One turning vector, and how many ticks it has turned:
The counts run from 0 to 120.
[ -2 -27  -5 -26 -43  20 -21  14   8  10 -12 -27 -38  -7   4 -20  44   2
  15  21   1  37 -22 -24 -16  -9  28  40  -6  -5  32   6 -11  -4 -25 -22
   5   1 -18 -21  62] : 34
[-29  18 -17  27 -29  -6   5 -14 -23   9 -69  -8  22 -16  25   9  33  16
 -38  23  27 -36   3 -12 -14 -17 -35 -15  -9  16  -5   0 -17 -38   0  -2
  36  -7  29  36  19] : 11
[-59  12  -3  28  13  -6  -8  23  -5   1 -10   2  19 -10  -1 -16  10  12
  55  26 -35 -29  18  -7 -24  27   9 -17 -40 -23  11  -7 -33  13  31  14
 -11  21   2  54   1] : 97
[ 29  19 -23  -4 -55  -7   1   3 -15   8 -28 -13 -27 -30  27  16  41 -10
 -39 -17  20   6  -9  11  27   0 -10  19  17 -13   5  23  -3   5 -26  22
  41  33  25  -3  45] : 119
[ 10 -25  -1 -18 -48  11 -35  19   6   5 -32 -27 -30 -10  18 -20  36 -10
   7  15  20  21 -28 -15  -9 -14  31  45 -10  -6  30   0 -23 -14 -34 -13
 -16 -10 -13  -1  69] : 35
[-42  10 -16  -1   9   4  -5   1  23 -21 -30 -19 -27  -4  16   3  16  28
  20  45  20  11 -21 -54 -41 -40  11 -42   2  -5   4  19  13 -29  10  23
 -15  38 -14  19   7] : 22
[-56  -7  -5  21 -14  -5  14   9  12 -46 -43  -6  52 -11 -31 -22   2  -3
  11  35 -14  16  32 -34 -23 -10  10  24  -4  10  12 -22 -18 -40  14  34
 -25  -7  -8  31  10] : 89
[-26   8 -19  41 -34 -20 -22   7 -23  -2 -35 -34  -2  -6  23  -8  30  10
  -3  46   5 -25 -31   6 -16 -48 -10 -13 -44 -29  24 -31 -14  12  16 -20
  21 -21  -3 -19  29] : 102
[-21  23  -8  33 -22 -30 -30  11 -17 -22 -51 -28  12  -6  28   4  30   4
 -10  42  18 -41 -31   4  -2 -43  -5 -29 -35 -38  12 -21 -12   4  16   6
   9  -9   7 -10  36] : 103
[ 32  50  14  10 -30 -30  17   5   0  23  26  27  -8  -1  29 -24  39   6
 -35 -21 -22  18  -6  -3  -7  13 -45   5 -11  29 -35   6   2  38 -30 -20
   9 -12  39   2  17] : 68
[-26  13  18  -7 -29   8 -40  -2 -21 -16  -9 -28 -43 -20  21  11  -5  -9
  11  23  27  13 -47 -15 -28  -1  -4   0   2 -48  24  17 -18  -8   3  55
   0  20  19  22  -2] : 113
[-46 -10 -24  18 -48  27  21  -4 -12  12  -5 -29  -2 -12  -1 -17   8  27
 -26  20  -9  10  22 -32 -49 -13 -37  -2  -9  17  36 -11 -19 -12   4 -17
  57 -23  -1   8   1] : 8
[ -5  21  -6 -17  18  -1  -5   0  17  -2 -19 -16 -20 -31  31   4  42 -11
  31   6  -1   3 -25 -14   0  19  31   6  -2 -24 -17  47 -10   8  -4  51
 -35  56  12  26  41] : 29
[-52  -5  10  -9  -8  16  -6 -14  -4 -21 -37 -23  50  13   5  -6  12  -2
  11  40 -18  13  13 -12 -29  14 -12  40 -30  -3   1   0 -36 -25  -1  26
 -24 -32  25  22  31] : 87
[  5  48 -11  44   4 -17  17 -12 -42 -12  34  31  -8 -28  15  21 -37  -6
  23 -18  -6  21  10   4   4  29 -10 -28  23   2 -12  -5 -38  19  16  36
 -43  14   3  29  19] : 55
[ -9  22  19  -8 -39   1 -41  -1 -36 -15  17  -1 -18   4  20  29 -41  12
  49  13  25   1   5 -10 -13  27  36 -14  -2  -6  23   4 -39  -3   9   8
 -40 -13 -15  39  44] : 46
[-12  24  -5  15 -22  14  10 -20 -29  13 -14 -32  39 -24  22  18  18  -4
 -32 -16 -38 -16  18  13  -1  29 -44  19 -26  -7  -3   7 -33  23  -1  32
  36  -4  32   4  24] : 2
[ 12   5 -23   4 -65  -2   3  16  -1  -4 -16 -21 -44 -34   3 -12  24  -3
 -33 -15  12  35  -9 -24   3 -30  -2   8  25  -6  32  -1   2  -4 -16  14
  51  34 -12 -16  21] : 117
[-18   8  -6 -18  18  12  -1  10  22  -8  -1 -14 -31 -26  18  -9  32 -10
  44   6 -12  21 -16 -26 -12  18  37   2   2 -17  -6  41 -11   5  -4  50
 -32  61  -7  28  32] : 30
[ 26  47 -14  32 -17 -27   5 -19 -47  -9   4  13  13 -20  43  34 -13 -10
  -7 -11  23  -1  -9  35  26   6  -6 -24  14   2 -13  -8 -45  13   4  14
 -30 -24   4  -5  62] : 53
[-58   1  -6  14 -20  34  16   2 -15   3   4 -14   4 -17  -4  -5 -12  18
  10   8 -25  15  25 -42 -59  28 -25 -11   1   8  31  -4 -34  -6  12  25
  30   7   0  37 -28] : 6
[-60  19   8   9 -12  31  16 -10 -28  -6   8 -16  10 -27   1   6 -19   4
  12   5 -22   1  30 -31 -48  45 -22  -6  -8   2  23   9 -36  -4  13  44
  17  13  18  53 -18] : 5
[-30  -3 -10 -28  -5  18  31  -7  21  23  23 -28  36  14   3 -24  27  13
   0  15 -60  36  33 -15 -20  22 -23  38 -35  18   1   2 -19  30  -5   3
  14  -4  10 -22  38] : 84
[-25   3  -7 -23   1  16  39   0  26   9  28 -18  30   3 -11 -33  19  11
   3   9 -67  40  47 -25 -15  21 -16  23 -19  16 -11   6 -10  34  -6  21
  10  13   4 -14  26] : 83
[ 27  37 -20  31 -36 -25   6 -10 -45  -4  -8   2   8 -12  35  37 -10  -8
 -24  -7  18   3  -4  32  24 -15 -16 -15  11   8   3 -17 -30   6   6  -6
 -22 -28  -2 -24  70] : 52
[-52  -8 -20  27 -16 -14  32  14  20 -36 -39  -9  50 -18 -24 -36  12   1
   0  25 -26  12  39 -33 -14 -16  16  16  -1   6  10 -38 -24 -33  17  23
 -10   7 -26  20  12] : 90
[  9  10 -28 -13  11  -7   4  -1  16  15 -37 -29  -8 -24  47   6  72   1
  -6  11  -3   6 -30   8  19 -27   6   5  -1 -18 -23  39  -4  21 -11  19
  -4  37  14 -15  65] : 27
[-21 -18  -8 -28 -10  23  -9  20  24   3  24 -24 -44 -29  -6 -27  26  16
  42   0 -14  44  -8 -44 -26   8  34  18   0 -10  29  17  -7  13 -13   3
 -11  38 -34   2  32] : 32
[-62   5  -9  30   1   1  -5  23  -4  -3  13  -7   5  -8  -5 -23   3  21
  58  28 -31 -14  15 -24 -36  16  12 -28 -34 -19  23 -20 -29  23  35  -1
   3  19 -14  44  -8] : 98
[ 13  -3   8 -10 -43 -13 -30  17   5 -24 -49  -9  -3 -24  14   6  16 -15
  15  13  41  -1  -6 -13  12  -2  53  28   7  -2  11   5 -15 -29 -11  26
 -30   5 -14  30  62] : 37
[-22  32  -6  42 -15 -35 -14   7 -18 -24 -55 -21  14 -19  27   7  19  -2
   1  38  17 -39 -26  11   5 -39   7 -35 -25 -36   4  -8  -9  -1  21  34
   1  15   6  11  18] : 104
[ -7  20 -10 -11 -20   8 -19   4 -27  17  11 -36 -46 -27  32   3  34  -2
   5   1 -17   5 -36  12 -13  -2 -19  -9 -26 -47  20  24 -18  52  10  18
  34  27  17 -27  27] : 110
[  2  32  14  26 -38 -13 -19  -6 -39   0   7  17 -28   4  27   0  -6  -7
 -15   3  23  24 -40 -10 -42 -13 -48   3  10   4   2   2 -33 -13 -16 -11
 -30 -61  33  19  21] : 61
[  7  18 -14 -14  18  -3  -9  -3  13   7 -36 -15 -15 -23  42   9  63  -9
  13   8  -2   3 -34   0  14   3  16   6  -6 -25 -22  45  -3  13 -14  36
 -22  53  17   4  60] : 28
[  6  13   0   4 -43 -17 -18  19  12 -34 -46   5  -1 -28   7   0   9  -4
  13   1  29  -3   8 -11  21   5  67  11  13  -3  11  -6  -9 -27  -6  31
 -24  23 -30  34  49] : 38
[-19   5 -20  39 -12 -19  17  17  -6  14 -34  -6  48 -16  14 -11  53  -3
   6  12 -38 -39  20  29  15  12 -11  15 -49  -6  -7 -11 -43  26  15 -13
  12   1  19  16  50] : 94
